In the data rows, zero lies at 4.5, halfway between 4 and 5.
Here are some numbered points:
[5, 2, 3, 3, 3, 5, 3, 4, 2, 8, 9, 6, 5, 5, 2, 6, 5, 4, 4, 2, 5, 4, 6, 1, 4, 5, 4, 3, 4, 2, 1, 7] 0
[4, 4, 3, 4, 4, 6, 4, 6, 4, 3, 6, 7, 4, 6, 7, 5, 6, 5, 5, 5, 4, 4, 5, 5, 0, 2, 2, 4, 5, 6, 5, 4] 1
[4, 3, 3, 4, 6, 4, 5, 5, 7, 2, 6, 3, 8, 6, 6, 5, 6, 6, 4, 4, 5, 5, 5, 8, 3, 5, 6, 6, 3, 5, 5, 3] 2
[7, 2, 4, 4, 5, 4, 7, 4, 6, 3, 5, 4, 5, 7, 7, 5, 6, 8, 5, 4, 4, 4, 5, 3, 4, 3, 4, 4, 5, 6, 2, 6] 3
[8, 3, 2, 3, 3, 7, 4, 3, 4, 7, 6, 7, 3, 4, 4, 6, 2, 4, 4, 3, 3, 8, 4, 3, 6, 2, 4, 5, 5, 4, 2, 7] 4
[6, 4, 4, 5, 2, 5, 2, 3, 6, 6, 6, 6, 5, 5, 3, 2, 6, 4, 5, 5, 2, 2, 4, 3, 7, 3, 8, 1, 2, 2, 7, 3] 5
[6, 6, 6, 4, 6, 4, 3, 4, 4, 4, 4, 2, 6, 5, 1, 3, 7, 4, 6, 4, 4, 1, 5, 7, 7, 6, 7, 5, 6, 2, 6, 4] 6
[4, 4, 4, 3, 2, 3, 4, 5, 5, 5, 5, 8, 5, 5, 6, 3, 1, 3, 2, 6, 4, 5, 5, 5, 6, 4, 4, 2, 2, 3, 5, 4] 7
[6, 4, 7, 5, 7, 0, 4, 5, 4, 3, 5, 3, 6, 6, 4, 4, 3, 2, 4, 6, 4, 3, 4, 4, 5, 8, 2, 5, 5, 4, 3, 4] 8
[2, 2, 5, 7, 5, 5, 6, 6, 7, 2, 2, 7, 4, 7, 5, 5, 2, 4, 3, 6, 7, 6, 1, 7, 2, 5, 1, 6, 6, 5, 4, 2] 9
[3, 4, 4, 5, 3, 8, 6, 4, 5, 3, 6, 4, 2, 3, 6, 5, 4, 6, 3, 4, 6, 3, 7, 5, 8, 3, 8, 4, 1, 4, 4, 6] 10
[5, 6, 4, 4, 3, 7, 4, 6, 5, 4, 5, 6, 6, 5, 5, 3, 5, 4, 3, 6, 7, 3, 3, 7, 3, 5, 5, 4, 4, 5, 7, 3] 11
[5, 2, 4, 7, 4, 3, 4, 8, 6, 3, 5, 6, 4, 5, 5, 7, 3, 4, 5, 1, 4, 4, 6, 4, 3, 3, 1, 4, 4, 8, 4, 4] 12
[7, 2, 0, 7, 4, 5, 5, 7, 3, 5, 5, 4, 4, 3, 5, 4, 5, 5, 6, 3, 4, 7, 3, 4, 1, 3, 5, 4, 5, 6, 4, 4] 13
[3, 5, 5, 1, 5, 5, 6, 5, 6, 3, 3, 3, 3, 3, 2, 4, 5, 2, 7, 4, 6, 3, 5, 4, 4, 5, 4, 8, 5, 3, 4, 4] 14
[3, 6, 4, 3, 4, 9, 4, 3, 3, 3, 5, 4, 4, 3, 6, 4, 4, 4, 2, 6, 4, 5, 8, 5, 6, 3, 6, 3, 3, 5, 4, 4] 15
[5, 4, 4, 5, 4, 5, 4, 4, 8, 3, 5, 5, 5, 4, 9, 4, 6, 4, 6, 4, 7, 4, 2, 7, 3, 4, 6, 2, 4, 8, 8, 2] 16
[5, 1, 2, 5, 5, 3, 5, 7, 6, 6, 7, 4, 5, 4, 7, 7, 5, 7, 7, 2, 4, 6, 2, 3, 2, 5, 2, 6, 7, 8, 5, 4] 17
[5, 4, 4, 2, 3, 4, 1, 4, 2, 7, 5, 4, 3, 3, 2, 4, 3, 8, 6, 3, 1, 5, 4, 1, 5, 2, 6, 5, 2, 3, 4, 5] 18
[8, 6, 3, 4, 2, 6, 4, 4, 0, 7, 6, 5, 1, 4, 6, 5, 3, 6, 3, 5, 6, 4, 3, 3, 4, 4, 7, 3, 5, 3, 3, 5] 19
[8, 2, 4, 2, 5, 5, 4, 3, 4, 7, 7, 4, 5, 1, 2, 7, 6, 4, 6, 5, 4, 4, 4, 2, 6, 0, 4, 5, 4, 3, 4, 8] 20
[2, 5, 5, 4, 6, 5, 9, 4, 5, 1, 2, 4, 6, 5, 5, 1, 3, 6, 6, 5, 5, 7, 4, 5, 2, 9, 3, 6, 4, 3, 5, 5] 21
[3, 6, 6, 5, 5, 5, 5, 6, 5, 4, 4, 2, 5, 6, 4, 5, 5, 8, 4, 3, 5, 5, 2, 6, 3, 5, 5, 5, 3, 6, 7, 5] 22
[5, 7, 5, 4, 8, 5, 2, 5, 2, 9, 4, 5, 6, 5, 3, 6, 4, 3, 7, 4, 3, 6, 7, 4, 6, 2, 6, 5, 7, 4, 4, 6] 23
[2, 3, 5, 3, 7, 2, 7, 4, 8, 0, 2, 4, 3, 5, 7, 4, 4, 6, 6, 6, 7, 5, 1, 5, 2, 5, 4, 6, 6, 7, 4, 0] 24
[5, 5, 1, 8, 7, 6, 7, 5, 5, 4, 7, 4, 4, 6, 5, 5, 5, 7, 5, 5, 6, 4, 3, 3, 1, 3, 4, 5, 4, 4, 1, 4] 25
[5, 3, 7, 7, 4, 7, 6, 4, 5, 1, 6, 3, 8, 8, 7, 3, 5, 3, 5, 3, 4, 2, 3, 8, 3, 4, 3, 3, 4, 4, 7, 3] 26
[4, 3, 3, 5, 5, 5, 7, 3, 3, 5, 4, 7, 5, 2, 4, 5, 4, 6, 2, 5, 5, 5, 3, 3, 5, 8, 5, 2, 2, 0, 4, 2] 27
Which three points above are nearest to each new point, looking only along the 7 directions in which the numbered points spread most? Their numbers follow each, nearest first.
[3, 6, 5, 5, 6, 7, 7, 3, 5, 3, 6, 3, 6, 5, 8, 3, 7, 4, 4, 7, 7, 2, 5, 7, 3, 6, 4, 4, 4, 5, 6, 3] 2 22 11
[4, 4, 6, 3, 2, 6, 4, 3, 5, 3, 6, 6, 5, 3, 3, 2, 4, 5, 5, 7, 3, 3, 4, 5, 5, 4, 5, 3, 3, 3, 5, 3] 11 7 5
[5, 3, 4, 6, 1, 5, 2, 6, 2, 5, 4, 7, 5, 0, 4, 5, 5, 5, 5, 4, 5, 7, 3, 2, 5, 1, 4, 5, 3, 5, 2, 7] 4 19 18
[5, 3, 4, 6, 6, 5, 3, 3, 2, 6, 5, 2, 4, 2, 3, 6, 4, 7, 8, 2, 2, 3, 5, 2, 3, 4, 2, 5, 5, 4, 6, 6] 20 3 23
[2, 7, 3, 1, 4, 6, 5, 4, 5, 5, 1, 9, 1, 3, 7, 3, 1, 2, 1, 5, 4, 6, 4, 4, 4, 4, 5, 5, 4, 3, 5, 3] 7 15 11
[1, 4, 5, 3, 4, 3, 2, 5, 5, 5, 4, 5, 4, 2, 4, 2, 5, 5, 2, 6, 4, 4, 5, 5, 6, 3, 7, 2, 2, 3, 5, 4] 11 7 5
[6, 4, 6, 3, 5, 3, 5, 6, 3, 5, 5, 6, 6, 5, 6, 9, 4, 4, 8, 2, 6, 6, 6, 3, 4, 2, 2, 5, 9, 4, 5, 6] 12 23 1
[7, 2, 2, 6, 3, 6, 4, 5, 4, 5, 8, 7, 5, 3, 3, 4, 4, 4, 3, 6, 5, 7, 4, 2, 4, 5, 4, 3, 5, 4, 5, 5] 19 4 0
[6, 4, 7, 4, 4, 7, 3, 5, 5, 6, 4, 4, 6, 4, 4, 6, 8, 3, 5, 2, 2, 0, 6, 6, 5, 4, 4, 7, 6, 5, 7, 8] 23 6 20
[4, 6, 5, 6, 4, 4, 4, 5, 5, 7, 5, 3, 5, 6, 3, 3, 5, 5, 4, 7, 7, 6, 6, 4, 7, 6, 6, 5, 7, 2, 6, 7] 14 6 22
[5, 4, 5, 5, 3, 2, 3, 3, 5, 6, 3, 5, 3, 2, 5, 2, 5, 5, 7, 4, 7, 4, 6, 5, 5, 6, 5, 6, 8, 7, 8, 4] 22 14 11
[2, 7, 5, 6, 6, 2, 4, 2, 4, 6, 3, 3, 3, 6, 5, 6, 3, 2, 4, 4, 3, 3, 4, 4, 4, 7, 5, 7, 4, 5, 4, 4] 14 8 22
[1, 5, 4, 5, 3, 2, 4, 7, 3, 3, 4, 8, 2, 2, 2, 1, 3, 4, 2, 5, 3, 4, 4, 3, 7, 6, 7, 2, 5, 1, 2, 3] 27 7 19
[5, 2, 2, 4, 6, 4, 5, 8, 1, 5, 4, 5, 3, 4, 3, 5, 3, 9, 3, 6, 0, 3, 7, 0, 4, 5, 4, 4, 5, 1, 0, 4] 0 4 19
[4, 3, 3, 5, 4, 6, 2, 4, 5, 5, 5, 8, 4, 5, 3, 4, 1, 2, 4, 5, 5, 4, 5, 3, 5, 6, 4, 1, 2, 4, 3, 3] 7 27 19
[4, 0, 4, 8, 5, 4, 5, 5, 6, 3, 5, 4, 4, 3, 5, 7, 3, 5, 5, 3, 4, 4, 6, 4, 2, 2, 5, 7, 7, 4, 3, 3] 3 1 12
[3, 4, 8, 5, 6, 4, 6, 1, 4, 6, 3, 6, 3, 3, 2, 4, 5, 5, 4, 4, 6, 6, 6, 6, 5, 4, 5, 8, 6, 5, 4, 5] 14 22 23
[3, 7, 6, 5, 7, 1, 7, 3, 4, 4, 3, 3, 6, 5, 2, 3, 3, 3, 5, 4, 6, 4, 4, 4, 4, 5, 5, 5, 6, 4, 4, 6] 14 8 21
[2, 1, 5, 2, 7, 3, 8, 3, 8, 4, 5, 4, 4, 5, 4, 4, 5, 6, 4, 6, 9, 8, 5, 6, 2, 7, 4, 6, 5, 5, 5, 1] 21 24 22
[2, 5, 3, 6, 5, 5, 4, 3, 3, 5, 2, 8, 2, 2, 5, 4, 3, 3, 2, 5, 6, 6, 4, 5, 5, 4, 5, 2, 2, 1, 2, 3] 7 27 19
[7, 4, 4, 7, 6, 3, 7, 9, 4, 2, 8, 5, 6, 6, 8, 6, 4, 7, 5, 3, 4, 6, 4, 3, 5, 4, 5, 4, 4, 5, 3, 6] 3 25 1
[4, 5, 7, 4, 6, 7, 8, 4, 5, 4, 4, 5, 8, 6, 4, 4, 7, 6, 3, 4, 7, 5, 6, 6, 4, 4, 3, 3, 5, 4, 5, 1] 2 22 11
[5, 4, 4, 4, 6, 7, 5, 8, 7, 4, 6, 2, 5, 8, 6, 5, 7, 5, 4, 6, 7, 5, 2, 6, 6, 4, 3, 5, 4, 6, 5, 2] 2 22 1
[4, 3, 3, 6, 2, 7, 1, 4, 1, 5, 5, 7, 5, 3, 6, 4, 4, 6, 4, 5, 5, 6, 5, 2, 5, 5, 5, 5, 3, 3, 3, 5] 19 4 7
[5, 4, 4, 3, 5, 2, 3, 4, 5, 7, 6, 4, 4, 4, 5, 5, 4, 6, 5, 2, 3, 3, 8, 2, 3, 2, 1, 6, 8, 4, 6, 5] 23 20 12
[8, 5, 3, 3, 1, 5, 0, 6, 1, 5, 5, 5, 3, 2, 4, 7, 3, 3, 3, 5, 3, 4, 6, 2, 3, 2, 4, 2, 2, 6, 2, 5] 4 19 20
[4, 3, 7, 5, 4, 7, 5, 5, 3, 4, 6, 6, 3, 4, 1, 4, 7, 3, 1, 3, 5, 5, 7, 4, 6, 3, 9, 3, 3, 2, 4, 6] 15 10 19
[5, 4, 4, 4, 5, 6, 3, 2, 5, 8, 6, 3, 6, 5, 3, 8, 4, 5, 6, 2, 3, 6, 5, 2, 4, 6, 5, 8, 6, 6, 3, 8] 20 23 3
[5, 5, 2, 7, 3, 4, 2, 5, 1, 4, 7, 5, 3, 4, 6, 5, 4, 4, 3, 6, 2, 6, 3, 1, 4, 1, 4, 5, 3, 4, 3, 5] 4 19 13
[3, 4, 4, 5, 4, 3, 4, 6, 3, 6, 0, 7, 5, 4, 3, 5, 4, 6, 4, 7, 3, 6, 7, 5, 5, 6, 7, 5, 4, 5, 2, 5] 14 7 19
[6, 6, 5, 9, 5, 4, 5, 2, 5, 3, 6, 5, 4, 8, 5, 5, 7, 6, 7, 7, 8, 3, 3, 7, 4, 4, 3, 3, 6, 5, 6, 2] 2 22 26
[6, 8, 7, 2, 6, 1, 7, 2, 4, 4, 4, 2, 4, 3, 5, 4, 2, 2, 4, 6, 3, 5, 4, 6, 4, 7, 3, 7, 7, 6, 4, 4] 14 8 21
[6, 7, 7, 4, 4, 4, 5, 4, 4, 5, 3, 4, 7, 7, 4, 6, 8, 5, 7, 5, 2, 4, 8, 5, 7, 6, 7, 6, 3, 6, 6, 4] 6 22 14
[3, 5, 5, 6, 6, 1, 4, 1, 4, 7, 2, 5, 6, 3, 4, 3, 5, 5, 6, 4, 3, 5, 3, 4, 7, 5, 3, 5, 6, 5, 6, 3] 14 8 22
[5, 1, 1, 4, 7, 5, 5, 7, 6, 4, 7, 4, 7, 3, 7, 4, 3, 5, 5, 1, 6, 3, 4, 6, 2, 5, 1, 4, 5, 5, 3, 7] 3 1 12
[7, 5, 5, 2, 6, 4, 3, 8, 4, 7, 7, 4, 2, 3, 5, 5, 5, 8, 4, 3, 1, 5, 4, 1, 4, 1, 4, 6, 2, 3, 3, 5] 20 18 4
[5, 6, 6, 7, 7, 4, 5, 6, 7, 4, 6, 5, 7, 6, 4, 5, 5, 6, 4, 6, 5, 2, 5, 8, 3, 6, 3, 3, 3, 4, 6, 3] 26 2 11
[0, 7, 3, 7, 2, 4, 3, 5, 6, 4, 3, 3, 1, 1, 4, 0, 4, 5, 2, 7, 5, 7, 2, 6, 5, 5, 6, 3, 4, 4, 6, 3] 11 7 22
[4, 7, 5, 5, 6, 2, 4, 1, 4, 6, 1, 3, 5, 5, 3, 4, 6, 1, 4, 4, 4, 5, 5, 4, 5, 5, 3, 7, 7, 4, 4, 4] 14 8 23
[4, 4, 5, 5, 7, 5, 6, 6, 5, 4, 5, 6, 7, 7, 7, 4, 2, 3, 3, 4, 5, 6, 0, 5, 3, 7, 3, 4, 6, 7, 4, 1] 9 1 12
[6, 2, 3, 6, 6, 8, 6, 4, 5, 2, 3, 1, 7, 6, 8, 4, 5, 4, 5, 3, 4, 5, 3, 8, 4, 6, 3, 6, 3, 6, 7, 2] 2 22 26
[9, 6, 5, 8, 5, 3, 2, 3, 2, 8, 4, 4, 4, 5, 2, 6, 6, 4, 6, 1, 3, 5, 5, 3, 3, 6, 5, 7, 6, 4, 6, 6] 20 23 18
